One turning vector, and how many steps it has turned
The counts run from 0 to 551.
[ 50  -4  43 -30   9   9   3 -15  23  39   4  -2   0  10   1 -21 -19  -3
   3 -32   1  13  25   0 -10 -31  -5   2 -19 -16 -20  22  15  -6  23 -22
  18   2   8  -2  -4  18  -4  29   4 -38  12  35   0 -15  19  14  -4  22
 -23  26   2  -1  26  -9 -11  -2   8 -11  11  10  -1   1 -20  17 -10 -22
   7 -14  14  10  32  24  -1  -8 -12 -19  -3  -2] : 85
[ 28  -3  20 -25   6   1  17  24  31  20   6  16   1  12   0 -20 -19  -5
  13 -15   9   0  12 -14  -1 -33 -15 -15 -20   0 -22  19   8   2  -2 -12
  -4   5  28 -31   6  27 -26  31   0 -26   4  44   2   2   1  35 -12  24
 -30  18   3   0  18   1 -20  -7  39  -6  11  -2   0   0 -20  24 -24   1
   3 -13   4  13  40  17  10 -10  11 -16  10   2] : 367
[ 16  -3  26  -3 -11   1  35  13  37  15  -4   8   0  21 -13 -12 -27 -31
  19 -19   3  11  29   3  16  -1   5 -35   8  18 -13   4  27   2  10 -19
  14  -6  32 -25  -9  18 -19  28  -3 -17   9  37  -5 -14  -7  17   8  12
 -17  12  -9  -6  21   6 -16 -39  32  -7  18   5   0  -2 -15  29  -5   3
   2  24   0  11  15   8   9 -31   8 -15  19  26] : 158
[ 18  -5   5  -9  23  19  11 -27  22  21 -13 -20   2  10   4  -5 -10  -1
  -2 -27  -8  -2  19  19   2   1   9 -23  19 -21  12   4  29  32  -6 -20
  18 -33  27  13 -17  16  17   0  -2 -25  11  23  22 -30  16   7  -3   4
 -32  -9  -3  16  39 -11  -7  -8  20 -37  21  -3  -9  10   5  15   0 -21
   8  36 -22  40   6  24   3 -17  -2  -4   2  14] : 528
[  2 -12   4   0  -4  -8   5  12  33   9 -14   3  15  17  -7 -18  -8 -14
   1 -13  -8  -7  25  30   9 -10   3 -20  -4   5  11  12   5  29 -33   7
   1 -22  66  -7 -13  22 -26  11  -6 -11  -3   6  36  -6   8  17 -20  12
 -39  -9 -10  11  39  24  -3 -14  21  -8  -4   6  -2  14  -9  17  -3   3
  24  34 -22  25  10  15   7 -19   5 -11  18  14] : 264
[ 47 -10  38 -19  27   0  -5 -10  10  17 -12   0   9  15  21 -20 -12   8
   6 -22   0   5  23  -9  10  -7   7  -3  -1 -11 -18   8  14   2  30 -29
  26 -16  21   3   8  27  19   9   2 -34  12  25  -2   0  16  19  -7   8
 -24  14  -1   5  22   9 -10  -7  15 -28   7  -5   3 -34  -1  22 -19 -22
  10  19  19  12  27  34 -17 -29   0 -37 -11  12] : 208
[ 14   4   3 -13  19   6  21  16  30  34  -8  -3  -3  -3 -16 -24 -14  -3
   0 -30   4   1  22  23  -5  -6  -4 -21   5   0  -1  10  13  33   9   2
  15 -29  50  12  -3  11  -8   0   0 -10  22  21  14 -20  12  13 -11  22
 -30  13  -6  13  47  12   4  -8  -9 -29  11  17 -15  13 -12  16 -10 -11
   6  16 -19  34  34  21   4  -1  -1 -11  13  -6] : 286
[ 25  -6  33  -6  -8   7   4 -21  14  20 -11   1   6  18   3 -16 -14 -18
  -4 -25 -21   5  33  37   6  -1  29 -22   7  -4   4  14  19  14  -7   1
  16 -25  41   5 -25  23  -7  15  -8 -20  14   2  13 -36   6  -9  -3  24
 -27   5 -18  18  39  10   1 -27 -14  -9   1  15  -5   3 -18  17   8 -19
  23  38   0  27  -7  21 -17 -17 -12 -15  -3  10] : 188
[ 23  -6  24  10  -1   6  23   9  42  19 -18  -5   4   5 -20 -20 -26 -25
   5 -21  22  12  27  32  -5   1   0 -16  20  12   6  14  20  18   5  -3
  20 -17  54   5 -16  -3 -16   7   6  -6  13  19  24  -1  18  22 -17  -2
 -12   7  -9   3  34  19   6 -20   0 -22  -2  10 -13  30   0  22   4 -18
  10  30 -18  34  29  -1  15 -17   5  -6  10  20] : 278
[ 32  -3  25 -11  25  -2  21  12  13  -4  -3   2  -1  24   2  -6 -20   0
   5  -4   0 -15   9 -17  20  -1  -6 -11   4  -1  -6   6  11   5   0 -29
   4   1  24 -35   0  15  -8  23  -5 -41  -2  28   6   7  -1  28 -20   2
 -38  -4   5   3  25  -4 -28 -11  49 -10  12 -24   0 -18  -2  31 -15 -25
   9  29   7  13  24  26  -1 -22   9  -7  -9  32] : 237
[ 40   0  36 -22  12   5   3 -15  31  21 -13   8   8  10  20 -20  -5   4
   1 -29  -3  14  18   8  -4 -16   4   2 -11 -13 -33   2  19   4  29 -29
  18 -10  19  11   2  40  20   8   8 -34  18  26  -7 -13  15   6  12  18
 -20  11 -15  19   4  16   1 -13   2 -14   5  -2 -10  -3 -18   8 -29   3
  10   7   8  10  36  13 -21 -37   5 -40  16  -1] : 414
[ 12 -19   7 -12  19   9   0  22  36  13 -10  23   3   7   7 -23  -7  -5
 -12 -18   0   4   5  17  -7 -28  -6 -18 -21  13 -19   2  -3  25  -1 -11
   3 -19  24 -16   5  31 -27   6  -2 -12  26  38  -1   7   3  25  -9  32
 -34  10   4  20  28   8  -2  -8   8 -26   6   4  -9  20 -14  25 -19  19
  16   6 -13  14  60  17  -6  -4  18 -10  20  -7] : 48
[  7  -4  12 -24   6  -8  -4   9  22  18   2  23  15  18  20  -9  -2   2
   2 -10 -12  -6  15  -6   0 -28  13  -5 -15  -5 -30   8   4  21 -20 -12
 -13 -12  26 -18   6  61   4  10 -15 -34   3  36   9  -3  -6  27  -5  26
 -35  -4 -12   8  10  11 -24 -18  40  -9  19  -9   1   2  -8   1 -25  19
   5   4   0  24  29  26 -23 -28  24 -19  12  10] : 135
[ 35 -12  35  -8 -25   4  23   0  50  11 -12  12   1  13  -6 -19 -15 -25
   9 -26   6  11  12  14 -12 -16  -8 -14   1  -6  -2  15  23  -5  -6  -3
  17   1  38 -13 -21  20 -20  35  13 -20   4  17   4 -19  12  12   7   5
 -16  15 -19   1  10  25   0 -17  18  16 -11  -4 -12  22 -26  20  -8  -2
  25  10 -10  12  14 -10  17 -39  -3 -34  26  14] : 386
[ 28  -2   9  -3  15   3  22   3   6   1  -8   1  -6  19   6 -13 -22 -10
   8  -3 -13 -20   1   4  11   0   4 -18  30   7  15  14  25  22 -32  -2
   0 -25  42 -15 -11  21   1   7 -13 -21   5  16  18 -10   3  21 -12   4
 -39 -12   8   8  39   9 -27 -20  34  -5   6 -21 -12 -15   0  22   3 -26
  17  38 -11  41  12  30   5 -14   6   0 -17  18] : 235
[ 37 -11  23   3  -3  13   6 -18  22  10  -7  -2  -2  16   8 -13 -26 -18
  16 -25  -3   6  -7  24 -18 -14  12 -12  32  -7   3  22  43  13 -42 -11
  -7  -6   9 -12 -11  30  23   8   0 -29   4  29  13 -12   9  18  -8  10
 -16 -14  -4  11  12   4 -16 -22  35  -6  -1 -12 -22   7   9  10  -2 -14
   3  24 -11  48  20   7  -7 -25  20   4 -20   7] : 119
[ 49  -8  20 -21  -5   6  -3 -29  27  17 -11  11  -7  10  13 -22  -7 -11
   2 -26 -23  -8 -10  18 -17 -15   5   0  23 -11  14  21  34   9 -26   1
  13 -17  30   8 -15  30  23  17   6 -24  12  13  14 -29  14  10  13  12
 -29  -4  -8  12  19  22 -12 -13   6  16 -12 -13 -19  -3 -13   7  -1 -27
  28   9 -10  34  11  18   5 -28  -8 -24  -4  -3] : 101
[ 10  -9  24  11 -13  -3   9   2  17  10  -8   9  16   7  -1 -13 -35 -33
   8 -23  13  10  29  22 -16 -10  19 -34  19   9   5  30  21  13 -25  13
  -4 -10  49 -15 -19  16 -14  12 -12 -12   6  18  18 -16   6  11 -28  27
 -25  14 -14   7  39  12  -2 -22  16 -21  -2   9  -5  14  14  25  -3  -8
  -3  38  -3  38   9  12  -6  -2  13   6 -24  11] : 481
[ 55 -21  38 -16  -7  14  -8 -38  35  29   1  -6   4   7  15 -21 -20 -17
   2 -26   4   8  12   6 -21 -32   0  -1   3 -14   1  25  26  -9   4  -9
  28  -9   8   6 -20  17  15  24  14 -30   7  31  14 -15  27  16  14   8
 -16  16  -4   2  14  11 -10  -6  18  12  -3  -6  -5   5  -3  14   5 -18
  19  -6  -6  19  18  12  11 -25 -12 -28  -6   7] : 93
[ 41   1  35 -15  16   9   0  -3  12   5  -2  21  -2  10  14  -4 -27  -5
  -9 -15  -1   0  -5   9 -10 -20   8   6   3 -16 -20  16  13   7 -16 -29
 -12  -6  -2 -22  -3  33   9  15  -8 -52   5  33   6 -11  -3  24 -24  26
 -27  -4  -2  20   7 -11 -19 -11  25 -13   1 -23 -16   7  -9   4 -26 -15
   3  15   8  28  34  12 -28 -17  21  -3 -17  10] : 117
[ 45  -5  33 -29  17  11 -13 -24  14  20   0  27   0  -7  21  -3 -13  -2
 -22 -29  -4  -3  -8   3 -30 -30   0   9  -9 -15  -8  27   2   7  -2  -8
   8 -18  15   7 -11  30  13  19  -3 -33  17  29  19 -20   9  13   0  33
 -30  22  -2  16  19  12  -3   1  -6  -1  -1 -17 -14   8 -17   5 -15 -17
  22  -7   2  26  35  16 -12  -8  -1 -26  -8  -8] : 95
[ 27  -2  47 -18   6  -5  -2  -7  12   5 -10  15  13  20  12  -5  -8  -8
 -14 -20  -8   5  33  22  20  -6  13  -7 -25  -8 -20   4  -2   0  25 -21
  23 -17  33  -8 -13  22 -11  26  -7 -33  16  12  -1 -20   1  -7  -8  31
 -29  15 -18  19  26   4   4 -14  -9  -7   5   1   5  -2 -33  24 -14 -14
  21  22  19   0  11  21 -23 -22 -11 -31  10  16] : 186
[ 33 -11  20 -11  24   4   4  -4  39   4 -14   9   0   9   5  -4  -7   1
 -15  -7   1  -8  -4  -9   4 -14 -16  14  -4   2 -10  -3   0  11   0 -28
  21 -12  21 -12  -9  24  -6   9   5 -32   3  33  27  17   9  34   1 -11
 -25 -12  -2  10   0  13 -20  -3  45   6   9 -36  -6   5 -10  12 -10  -8
  31   9 -14  15  43  15  11 -36  14 -27  20  34] : 20
[ 23 -29  20   7 -18  -5  -2  -7  28 -10 -13  10  10  23  13 -14 -11 -34
   9 -12  -9  -5   6  14   4 -10   7 -28  11  23   9  14  23   1 -35   6
  15 -10  41 -26 -12  34 -13  23  -5  -9   8  15   7  -8   0  14   0  12
 -24   1  -9   2  25  39 -13 -26  31   7  -9  -8   1 -10   0  34   8  -2
  25  35  -3  19   7  24   3 -33   6 -26  -8  16] : 466
[ 13 -10  27  -3   5 -10  11  18  38   7 -15   5  20  21  -7  -8 -14 -11
   1  -6  15   1  42  16  22 -14  -2  -8 -25  -6  -9   5  -9   7   3 -18
  11  -4  49 -19  -9  18 -38  21   0 -31  -4  13  21   8   8  22 -26   5
 -27   2 -13   3  18  10  -8  -7  30  -9   5   1  12  14 -18  23 -13  -5
  25  18  -2  -3  17  16   4 -29   5 -20  23  37] : 266
[ 32  -3  17 -18  29   4   7  -7  27  24  -3  -9   8   6  15  -7 -14  17
  -3 -11  11  -6  19 -12   3 -22 -13   6 -13 -21 -16   6   0  13   9 -31
   9 -12  15  -3  -1  24  10   6   6 -46  -5  38  28   3  20  35 -13  -2
 -30  -8   1   2  16  -9 -23   3  48 -21  21 -17   4   2   4  10 -16 -17
   6   4  -6  19  36  24   6 -27   3 -11   6  25] : 9
[ 21  -6  40  -3   2  -1  -3   6  25  27  -5  30   6   4  -3 -14 -25 -15
 -29 -19   2  -2  24  27 -17 -18   8   9 -19   8 -15  13 -16  13   0   0
   6 -21  32  -5 -14  22 -26  16  -9 -24  21  23  21  -4   6   9 -17  37
 -22  15 -11  22  27   6   0 -10 -23   2  -6  10  -7  30 -28   6  -3  -6
  22  -6   0  18  42  15 -11   1   9 -12   2   9] : 66
[ 29 -17  25 -13  31   7  -9 -24  31  -1 -17  -1  12   4  23   1  -2   5
 -22 -17   3  -6   9   2   3 -10   4   4 -11 -10 -15  -6  -3  15  21 -38
  32 -23  11   5  -6  28  12  -1   8 -38  15  33  17  11  14  20  -5   2
 -29  -3  -3  18  13  -1  -1   8  27 -21  13 -25  -4   7   3  19 -16  -9
  22  26  -3  10  37  19 -13 -34  10 -27  11  23] : 537
[ 39 -15  13 -10  22  21  -8 -23  15  34  -4 -13  -7  24   7 -17 -16  -4
 -10 -23 -10  -7   3  30  -8 -14   8  -1  17 -11  10  12  21  24 -19 -16
   7 -26   1   1 -12  17   7   5  -7 -29  11  34  17 -18  17  14 -13  15
 -27 -14  12  21  35 -20 -14 -10   7 -12   9   4 -19  13  -6  11  12 -30
  18  15 -18  41  33  32  -6   7   4  10 -13  -4] : 322
[ 44  -9  36  -9   2  12   5 -22  43  25 -14  -5   7   5   6 -24  -9 -10
  13 -37   6  22  16  16  -5 -16   4  -9   7  -6 -23   8  30   0  24 -30
  24  -6   7  13  -5  29  15  12  19 -29  14  31  -8 -14  21  10  10   5
 -10  14 -14  11   3  11   5 -12  13 -17   4   4 -10   5  -3  15 -19  -1
   5  13   0  11  33   1  -8 -44   4 -36  16   1] : 411
[ 30   2  17 -20  15   8  -2  -4  22  26 -11  16   0   2  12 -18  -4  -1
 -10 -34 -15   9  10  23 -13 -14  14  -6   3  -9 -24   6  17  25   1  -9
   2 -23  22  14  -2  46  26  -2  -2 -23  27  21   3 -27   6  -1   8  33
 -21   9 -16  27  21  16   2 -14 -12 -22   7   3 -19   7 -13   1 -22   4
   8   7  -3  28  32  14 -26 -21   8 -27  11 -15] : 413
[ 28  10  32 -18  12  16   4  -9  23  24  -9  14  -1  -1  11 -11 -19  -9
 -15 -42   2  16  12  25 -24 -13  10  -6   0 -20 -23  12  14  20  10 -24
   3 -19  15   6  -3  31  13   6  -7 -31  20  31  -1 -30   6   1  -8  41
 -23  15 -13  26  18  -2  13 -12  -7 -30   7   1 -24  27 -13   4 -24  -4
  -2  10  -4  30  36   1 -29 -12  11 -13   3  -7] : 406
[ 21 -11  22  -2 -13  -9  13   1  39  11 -11  -6  17   0   1 -23 -15 -17
  20 -28  23  13  28   3  -6 -10   1 -31   7   8  -4  24  27   1  10   1
  19  -5  58  -4  -1  17  -5  17   9  -8   4  19  10  -2  14  16  -6   4
 -21  32  -7  -9  26  33   4 -12  24 -25  -7   5   1  -2  12  30 -14  -5
  -1  24   2  18  12   8  11 -33  -1 -30   2  11] : 491
[ 31  -8  33   1  12  12   3 -19   3  17 -14   4   5   7   8 -19 -23 -21
  -9 -27  -3   6  17  28 -11   5  23 -16  24  -2   0  19  26  13  -1  -7
  19 -31  31  14  -8  14  16   2  -4 -17  24  14  12 -23  11   1 -13  21
 -17   9 -11  22  34  11   4 -19 -17 -26  -5   5 -21   2   9  18  -5 -28
   7  36   7  37  20  22 -21  -7   5  -5 -29   2] : 199
[ 31 -35  26   6 -18  -4  -8 -16  33 -14 -10  12  15  19  23  -6 -12 -32
   8  -9  -3  -6   4   3  -1 -15   7 -25  11  22   2  17  16  -3 -19  -5
  23  -4  26 -22 -11  30  -5  21   2 -16   6  33  11   8   5  17  13   7
 -19  10  -9   6  16  33 -16 -19  41   6  -9 -18   1  -7   7  31   4   8
  32  32   3   9  13  20   6 -37  13 -31 -10  25] : 462
